Look-ups in named tables: a row name and a column name give one cell, copied from the table.

timi.tsv
	peripok	nepitu	ref	gavutip	desopev	bulosur	zumuso	gumumap	dez
zuledop	76.9	41.8	22.5	27.4	27.2	25.0	21.3	29.0	39.4
por	69.2	29.9	25.4	23.3	24.2	25.6	26.0	27.4	55.3
muzizo	59.5	65.3	22.4	28.1	27.4	26.8	22.3	30.0	35.6
vak	24.1	23.7	25.7	22.7	54.1	71.5	29.8	24.2	22.3
rufe	25.3	21.2	27.0	26.6	67.9	55.2	27.8	20.9	19.6
lin	25.1	25.8	24.6	24.2	36.8	78.8	40.9	26.2	24.6
sebep	40.6	23.3	26.4	25.4	23.8	21.9	22.0	38.1	77.2
mer	21.3	23.5	51.0	72.8	30.2	26.3	21.9	24.7	29.4
lod	24.1	19.6	24.9	24.0	40.4	77.6	34.6	23.3	22.1
kagez	23.5	23.4	22.9	21.6	25.4	27.9	31.1	65.4	59.4
figu	28.9	28.8	28.7	34.4	76.5	41.1	24.7	24.1	23.7

sebep, peripok: 40.6
zuledop, dez: 39.4
mer, ref: 51.0
muzizo, gumumap: 30.0
mer, zumuso: 21.9
lin, peripok: 25.1
figu, zumuso: 24.7
zuledop, ref: 22.5
por, gavutip: 23.3
lod, bulosur: 77.6
muzizo, nepitu: 65.3
rufe, ref: 27.0

Table bup
,nivagut,fep,gunusit,popiz,gomite,pizolan,toloto
zef,8.14,-1.38,2.87,0.53,-0.93,-1.68,4.23
pakef,-6.02,-3.10,1.20,6.32,-6.28,-9.24,6.28
dod,-1.10,-0.87,6.01,8.16,-4.06,-8.24,5.54
tur,-2.70,-1.91,1.42,5.94,-4.59,-8.95,6.14
keme,-4.99,-3.88,1.67,6.71,-6.20,-8.88,6.77
pogim,-5.20,-2.85,4.16,8.30,-6.63,-8.42,5.21
nak,-3.31,-7.21,-2.01,-2.69,4.38,2.02,0.89
nibup,-1.57,-7.70,0.26,2.04,3.26,4.89,-0.10
fet,-2.53,-8.07,-0.31,1.54,4.05,4.69,-0.71
naligu,-1.15,-1.30,4.72,7.51,-4.60,-8.06,5.22
val,-2.54,-6.61,-1.94,-2.69,3.74,1.99,0.01
darisi,-1.39,-7.62,-0.35,-1.45,4.32,2.41,0.32

tur, toloto: 6.14
val, popiz: -2.69
darisi, pizolan: 2.41
nak, fep: -7.21
fet, fep: -8.07
tur, pizolan: -8.95
pogim, nivagut: -5.20

guke.csv
,kato,fimasi,foralo,pov,rulap,tovo,bimite
nemon,484,582,374,458,433,284,609
furi,418,636,201,429,401,316,586
riv,260,397,567,389,258,299,730
rem,675,505,906,587,581,380,430
sosufan,354,520,377,438,407,417,595
nevam,615,570,902,589,524,493,334
sibubag,258,370,598,490,305,431,761
sobin,739,477,854,612,560,353,361
ginur,688,571,830,548,612,434,392
sogomi,353,580,222,459,427,284,557
tulutoz,583,529,842,673,619,290,375
vutuv,621,546,854,613,504,366,358

sibubag, rulap: 305
riv, bimite: 730
sibubag, fimasi: 370
nevam, rulap: 524
sosufan, fimasi: 520
tulutoz, kato: 583
Row with the largest rulap: tulutoz

bogupe
         buv  pumapu  tadibes  lal  guz  lilil
netad     54      53       75   56   53     84
nufekob   35      42       74   86   67     77
bis       60      60       62   63   62     63
sis       62      65       53   65   65     68
mam       56      58       64   66   63     64
vad       72      75       40   69   74     29
zolovu    81      86       23   75   84      1
sug       66      68       52   64   67     47

mam, pumapu => 58
nufekob, buv => 35
vad, buv => 72
zolovu, buv => 81
netad, tadibes => 75
netad, lal => 56
sis, lal => 65
sug, pumapu => 68
Which row has the largest lal? nufekob

Table zizagun
,reg,tini,buze,gogiru,nenuped,sek,bikobu,kel,lopanam,ruliz
litusez,83,153,218,48,151,192,80,198,118,54
ter,88,195,164,187,208,111,146,203,106,132
veme,180,138,240,180,92,159,183,92,187,157
zariz,148,166,121,166,142,229,200,110,181,170
luf,161,98,219,114,217,221,92,164,225,49
gos,128,211,227,60,153,202,67,169,205,58
vor,201,206,121,115,188,91,147,193,114,159

lopanam of luf = 225
reg of luf = 161
gogiru of veme = 180
bikobu of gos = 67
buze of vor = 121
nenuped of zariz = 142
gogiru of luf = 114
kel of zariz = 110
nenuped of ter = 208
gogiru of litusez = 48
sek of zariz = 229

Table dovu
cols = tazos, sozipir, los, fip, rur
lefifo: [0.23, 0.39, 0.61, 0.28, 0.44]
kino: [0.28, 0.36, 0.52, 0.27, 0.38]
fizud: [0.21, 0.36, 0.84, 0.17, 0.51]
dalibon: [0.24, 0.43, 0.67, 0.24, 0.51]
funup: [0.18, 0.29, 0.59, 0.20, 0.44]
luvut: [0.23, 0.37, 0.68, 0.16, 0.42]
zagap: [0.24, 0.39, 0.61, 0.27, 0.45]
dov: [0.20, 0.33, 0.64, 0.22, 0.42]
dore: [0.19, 0.30, 0.62, 0.24, 0.44]
vigob: [0.22, 0.33, 0.58, 0.24, 0.45]
dezed: [0.26, 0.35, 0.52, 0.28, 0.39]
nusa: [0.20, 0.38, 0.76, 0.19, 0.53]
rusenek: [0.21, 0.33, 0.64, 0.21, 0.45]
bidi: [0.23, 0.34, 0.62, 0.24, 0.45]

What is the sozipir of lefifo in dovu?
0.39
What is the sozipir of zagap in dovu?
0.39
What is the los of funup in dovu?
0.59
What is the sozipir of dezed in dovu?
0.35
What is the rur of bidi in dovu?
0.45
What is the fip of fizud in dovu?
0.17
What is the rur of fizud in dovu?
0.51
What is the fip of bidi in dovu?
0.24
What is the fip of dov in dovu?
0.22
Row with the largest rur: nusa

podemam:
	kepefo	momum	vige	nibobub	rokaz	kad	fem	naz
rufumog	0.30	0.35	0.22	0.93	0.96	0.78	0.56	0.29
vapevuz	0.41	0.56	0.61	0.61	0.60	0.74	0.48	0.82
gasir	0.91	0.68	0.18	0.88	0.44	0.48	0.39	0.81
fik	0.25	0.97	0.47	0.31	0.69	0.61	0.95	0.35
tusege	0.73	0.51	0.34	0.49	0.25	0.96	0.40	0.23
pif	0.65	0.64	0.25	0.40	0.78	0.54	0.28	0.38
beb	0.62	0.49	0.27	0.94	0.93	0.45	0.47	0.91
gurekug	0.22	0.53	0.39	0.55	0.23	0.20	0.70	0.89

nibobub of gurekug is 0.55
vige of gurekug is 0.39
fem of rufumog is 0.56
rokaz of fik is 0.69
momum of rufumog is 0.35
vige of beb is 0.27
naz of tusege is 0.23
nibobub of gasir is 0.88
naz of pif is 0.38
kad of fik is 0.61
kad of rufumog is 0.78

voka:
,potogo,zaga,sefes,botesa,vazimog
telu,11.880,28.593,-10.246,-56.595,54.244
gobedo,-36.637,32.809,-68.342,48.772,26.460
giposi,-76.718,46.203,-82.098,39.924,-64.069
zur,42.950,-27.148,36.078,-56.225,-51.230
larusug,-67.060,29.768,-86.235,40.170,31.721
koze,36.983,-36.118,-2.545,-25.634,2.452
tunago,-52.523,44.935,-68.115,40.371,48.717
reliv,60.951,-62.834,52.022,-78.140,-35.889
tuz,63.729,-66.351,52.190,-46.141,-84.060
kez,-66.694,54.429,-86.186,49.930,34.340

koze, zaga => -36.118
giposi, botesa => 39.924
giposi, sefes => -82.098
zur, zaga => -27.148
gobedo, sefes => -68.342
zur, botesa => -56.225
tuz, sefes => 52.190
zur, vazimog => -51.230
tunago, potogo => -52.523
reliv, zaga => -62.834
tuz, potogo => 63.729
tunago, sefes => -68.115
larusug, potogo => -67.060
telu, sefes => -10.246

Table vigos
fields: tove, gak, tuzal, konebot, geg, pak, belu, vologo
vam: [233, 94, 178, 172, 202, 193, 194, 163]
sozolen: [79, 219, 167, 184, 223, 201, 121, 112]
sumuk: [116, 172, 177, 126, 45, 146, 220, 77]

What is the tuzal of vam in vigos? 178
What is the gak of sumuk in vigos? 172
What is the gak of sozolen in vigos? 219
What is the tuzal of sozolen in vigos? 167
What is the pak of sozolen in vigos? 201
What is the vologo of sumuk in vigos? 77
What is the pak of sumuk in vigos? 146
What is the geg of sumuk in vigos? 45

mul.tsv
	fananid	zilamo	gidaz	tibabok	miz	nar	tes	rud
tesivad	26	88	88	76	22	19	75	21
fiz	19	87	79	74	20	17	76	19
gosifa	19	81	84	65	21	23	74	27
tedev	26	83	89	68	23	24	72	27
nur	28	85	81	63	25	25	69	30
veluba	56	44	48	39	50	52	54	54
nuv	39	82	90	81	28	22	74	22
gotanu	14	83	79	72	18	19	76	21
gar	29	87	87	85	22	18	75	17
lunafez	59	57	71	70	45	39	65	36
liru	32	82	76	80	25	21	73	20

rud of veluba is 54
tibabok of fiz is 74
gidaz of veluba is 48
tibabok of gotanu is 72
rud of gosifa is 27
nar of gosifa is 23
zilamo of gosifa is 81
zilamo of nuv is 82
tes of nur is 69
tibabok of veluba is 39
Which row has the largest tibabok? gar

gope
|  | vofim | zukap | vebor | natidom | nupura | ligesak | simu |
|---|---|---|---|---|---|---|---|
| remosam | 587 | 591 | 769 | 624 | 683 | 535 | 710 |
| vev | 496 | 481 | 480 | 484 | 744 | 339 | 636 |
| divebol | 640 | 351 | 755 | 244 | 682 | 525 | 666 |
| zof | 500 | 874 | 719 | 434 | 483 | 574 | 545 |
| foz | 739 | 478 | 636 | 633 | 635 | 589 | 632 |
| miveme | 511 | 586 | 589 | 598 | 559 | 677 | 464 |
| tepe | 703 | 629 | 343 | 534 | 916 | 706 | 584 |
| tof | 869 | 806 | 889 | 627 | 754 | 971 | 792 |
| budoz | 827 | 593 | 466 | 628 | 826 | 692 | 616 |
| fug | 421 | 700 | 602 | 500 | 385 | 560 | 577 |
| zilitu | 656 | 364 | 299 | 295 | 501 | 412 | 648 |
| tisata | 728 | 516 | 595 | 671 | 758 | 637 | 632 |
| duk | 782 | 434 | 654 | 387 | 703 | 597 | 658 |
| suz | 781 | 840 | 862 | 345 | 435 | 356 | 588 |

What is the zukap of duk in gope?
434
What is the vofim of duk in gope?
782
What is the simu of divebol in gope?
666
What is the natidom of suz in gope?
345
What is the vofim of fug in gope?
421
What is the vebor of zilitu in gope?
299
What is the ligesak of duk in gope?
597
What is the vebor of fug in gope?
602
What is the vebor of miveme in gope?
589
What is the vofim of foz in gope?
739
What is the zukap of zof in gope?
874
What is the zukap of tisata in gope?
516
Row with the largest vebor: tof

